500 stands for zero in the data rows.
Some points, each followed by its number:
{645, 616, 567, 482, 416, 520, 598, 548, 624, 573, 383, 488, 586, 445, 639,
 483, 367, 397, 297, 460} 0
{309, 135, 226, 465, 758, 487, 461, 409, 522, 259, 467, 493, 233, 636, 252,
 443, 390, 734, 302, 483} 1
{946, 410, 536, 816, 663, 548, 795, 641, 485, 138, 455, 331, 440, 280, 492,
 172, 639, 514, 639, 397} 2
{666, 195, 714, 26, 408, 551, 681, 357, 160, 667, 362, 577, 699, 758, 582,
 488, 284, 288, 514, 710} 3
{444, 441, 488, 669, 697, 639, 579, 349, 502, 439, 646, 474, 316, 477, 613,
 514, 462, 488, 291, 484} 4
{540, 613, 577, 483, 372, 501, 342, 560, 346, 453, 626, 449, 635, 400, 434,
 518, 727, 499, 752, 644} 5
{707, 501, 429, 539, 444, 449, 312, 459, 280, 413, 463, 265, 584, 378, 307,
 331, 681, 622, 828, 529} 6
{441, 614, 656, 443, 459, 543, 484, 642, 653, 568, 649, 569, 602, 395, 547,
 517, 549, 268, 624, 590} 7
{265, 198, 291, 499, 572, 142, 403, 475, 750, 315, 357, 471, 430, 645, 200,
 513, 424, 770, 434, 508} 8
{404, 412, 262, 549, 494, 387, 507, 626, 483, 670, 234, 313, 253, 624, 142,
 645, 488, 721, 587, 632} 9
{449, 726, 639, 434, 385, 467, 397, 627, 489, 643, 655, 553, 679, 410, 542,
 584, 573, 408, 615, 634} 10
{689, 631, 689, 750, 513, 489, 503, 641, 572, 396, 350, 481, 486, 287, 609,
 346, 560, 429, 478, 491} 11
{294, 322, 408, 313, 744, 793, 686, 431, 489, 483, 579, 670, 325, 625, 368,
 424, 427, 485, 421, 353} 12
{818, 552, 459, 617, 438, 496, 454, 570, 314, 286, 535, 328, 552, 322, 459,
 283, 764, 653, 739, 533} 13
{399, 552, 301, 557, 308, 348, 658, 87, 704, 623, 549, 766, 668, 788, 393,
 258, 314, 692, 473, 206} 14
{488, 652, 653, 434, 400, 446, 382, 635, 505, 544, 651, 576, 672, 371, 531,
 539, 645, 372, 657, 644} 15
{297, 267, 362, 470, 761, 739, 623, 425, 459, 316, 616, 573, 284, 571, 414,
 430, 435, 599, 369, 368} 16
{615, 668, 672, 524, 440, 464, 371, 632, 487, 501, 588, 552, 624, 353, 552,
 482, 630, 401, 618, 600} 17
{619, 640, 680, 630, 450, 494, 481, 725, 563, 503, 434, 505, 567, 308, 665,
 475, 496, 344, 445, 509} 18
{441, 636, 588, 233, 399, 466, 454, 642, 487, 624, 645, 575, 689, 527, 582,
 774, 493, 317, 500, 516} 19
{473, 748, 619, 433, 415, 427, 304, 514, 536, 539, 578, 429, 621, 379, 507,
 646, 592, 440, 570, 682} 20
{509, 648, 653, 438, 414, 508, 387, 589, 438, 514, 602, 508, 663, 366, 532,
 563, 628, 426, 653, 658} 21
{309, 475, 438, 408, 482, 543, 654, 408, 552, 643, 465, 750, 499, 688, 598,
 617, 422, 389, 467, 399} 22
Which three points above are nearest to each new point? Their numbers follow each, nearest first.
{454, 424, 530, 698, 683, 650, 621, 331, 485, 447, 600, 507, 298, 493, 620,
 502, 521, 496, 310, 488} : 4 16 12
{316, 252, 434, 714, 630, 34, 333, 422, 982, 348, 436, 491, 341, 639, 376,
 415, 538, 637, 334, 667} : 8 1 9
{672, 453, 418, 340, 334, 443, 751, 713, 487, 589, 116, 434, 557, 722, 648,
 619, 125, 412, 330, 183} : 0 22 18
{743, 654, 713, 765, 516, 467, 503, 639, 566, 389, 381, 493, 489, 267, 649,
 347, 564, 415, 490, 469} : 11 18 17
{376, 386, 544, 542, 647, 644, 608, 322, 580, 539, 655, 607, 339, 566, 603,
 538, 453, 467, 363, 431} : 4 22 16
{363, 344, 203, 570, 465, 267, 373, 610, 641, 617, 315, 344, 256, 656, 216,
 847, 389, 823, 515, 596} : 9 8 1
{708, 612, 468, 564, 267, 381, 631, 448, 672, 663, 230, 517, 608, 615, 708,
 451, 238, 527, 259, 369} : 0 18 22
{334, 349, 395, 499, 332, 422, 624, 279, 456, 428, 459, 681, 539, 816, 196,
 359, 397, 826, 545, 306} : 14 8 22
{715, 587, 645, 610, 429, 473, 392, 602, 485, 441, 473, 495, 623, 258, 584,
 382, 636, 406, 658, 568} : 17 11 18
{652, 654, 717, 615, 464, 493, 480, 676, 580, 469, 448, 517, 586, 277, 644,
 486, 488, 326, 418, 495} : 18 11 17
{647, 632, 707, 861, 538, 408, 524, 709, 661, 403, 403, 542, 427, 306, 592,
 373, 599, 544, 439, 473} : 11 18 17
{412, 629, 560, 385, 451, 331, 249, 348, 628, 473, 539, 248, 565, 452, 499,
 709, 553, 540, 572, 751} : 20 21 10
{460, 403, 514, 683, 675, 625, 537, 436, 515, 495, 590, 477, 352, 456, 662,
 573, 500, 487, 339, 456} : 4 16 0
{597, 536, 501, 392, 368, 569, 507, 733, 354, 606, 463, 412, 580, 525, 698,
 596, 356, 411, 365, 304} : 0 18 19
{368, 291, 294, 749, 580, 95, 133, 334, 750, 254, 458, 358, 209, 623, 318,
 338, 603, 758, 466, 697} : 8 1 9
{603, 701, 691, 576, 486, 511, 467, 666, 578, 492, 465, 500, 594, 283, 636,
 476, 527, 326, 483, 525} : 18 17 11
{471, 501, 546, 584, 685, 601, 533, 407, 562, 469, 622, 469, 366, 466, 657,
 615, 501, 446, 318, 567} : 4 0 18
{728, 504, 437, 431, 318, 476, 673, 908, 304, 679, 189, 408, 686, 684, 671,
 584, 100, 531, 314, 46} : 0 18 22
{820, 542, 413, 562, 327, 507, 620, 567, 347, 605, 113, 257, 612, 625, 769,
 514, 190, 601, 199, 128} : 0 18 11
{561, 425, 509, 710, 639, 668, 621, 449, 491, 429, 480, 425, 361, 466, 679,
 477, 430, 454, 232, 439} : 4 0 11
{665, 517, 454, 244, 297, 529, 609, 690, 299, 622, 279, 387, 616, 749, 691,
 708, 161, 494, 320, 201} : 0 19 22
{482, 397, 517, 675, 716, 656, 585, 325, 492, 443, 637, 496, 299, 469, 609,
 470, 538, 494, 310, 434} : 4 16 12
{318, 503, 470, 406, 605, 619, 664, 306, 608, 699, 491, 753, 560, 659, 544,
 478, 405, 352, 463, 290} : 22 12 0
{275, 390, 444, 461, 517, 281, 549, 367, 797, 641, 518, 774, 485, 731, 598,
 695, 453, 386, 424, 533} : 22 19 7
{542, 366, 540, 457, 266, 435, 685, 0, 632, 476, 368, 700, 616, 780, 442,
 255, 494, 715, 528, 443} : 14 22 0
{551, 459, 463, 610, 548, 663, 534, 518, 477, 510, 551, 402, 348, 444, 734,
 590, 420, 421, 270, 424} : 4 0 18
{722, 610, 641, 702, 461, 452, 478, 615, 540, 357, 419, 482, 494, 233, 590,
 327, 588, 420, 541, 502} : 11 18 17
{483, 392, 511, 688, 701, 665, 582, 384, 548, 418, 596, 508, 293, 485, 616,
 489, 493, 508, 295, 472} : 4 16 12
{458, 370, 556, 673, 698, 635, 576, 322, 535, 440, 617, 520, 288, 459, 614,
 470, 523, 485, 282, 438} : 4 16 12
{475, 588, 657, 295, 471, 455, 530, 750, 406, 731, 469, 488, 638, 498, 541,
 609, 373, 249, 516, 399} : 19 7 10
{426, 625, 282, 448, 322, 311, 769, 168, 641, 989, 39, 855, 896, 734, 467,
 214, 327, 487, 737, 139} : 14 22 0
{290, 257, 449, 674, 609, 28, 313, 421, 978, 305, 391, 530, 359, 607, 403,
 397, 492, 621, 368, 642} : 8 1 4
{667, 508, 392, 338, 368, 506, 617, 632, 383, 524, 292, 337, 502, 619, 685,
 648, 242, 408, 306, 333} : 0 22 18
{385, 539, 333, 380, 439, 423, 488, 671, 352, 786, 539, 365, 396, 586, 342,
 611, 507, 499, 579, 614} : 9 10 19
{350, 365, 147, 571, 489, 214, 389, 484, 621, 706, 378, 373, 236, 676, 274,
 630, 513, 649, 469, 694} : 9 8 1
{492, 453, 525, 707, 655, 645, 585, 371, 500, 465, 576, 498, 297, 469, 641,
 482, 480, 492, 316, 452} : 4 16 0
{731, 542, 408, 378, 259, 513, 627, 729, 301, 663, 243, 433, 577, 723, 680,
 696, 224, 499, 269, 263} : 0 22 19
{321, 473, 457, 521, 533, 487, 559, 382, 610, 635, 574, 658, 431, 650, 644,
 675, 397, 412, 373, 451} : 22 4 0
{206, 353, 402, 334, 521, 424, 737, 483, 488, 576, 239, 827, 555, 737, 412,
 557, 463, 417, 605, 412} : 22 12 16
{728, 543, 349, 507, 208, 349, 754, 539, 583, 780, 114, 551, 703, 719, 672,
 490, 152, 543, 354, 189} : 0 22 14
{474, 371, 396, 634, 301, 509, 568, 402, 623, 718, 597, 780, 734, 789, 495,
 258, 271, 667, 451, 97} : 14 22 0
{370, 453, 598, 584, 811, 580, 572, 288, 767, 397, 583, 398, 351, 426, 559,
 599, 446, 508, 194, 504} : 4 16 0
{854, 509, 446, 640, 482, 524, 554, 584, 234, 287, 506, 349, 461, 324, 455,
 247, 757, 638, 656, 530} : 13 6 2
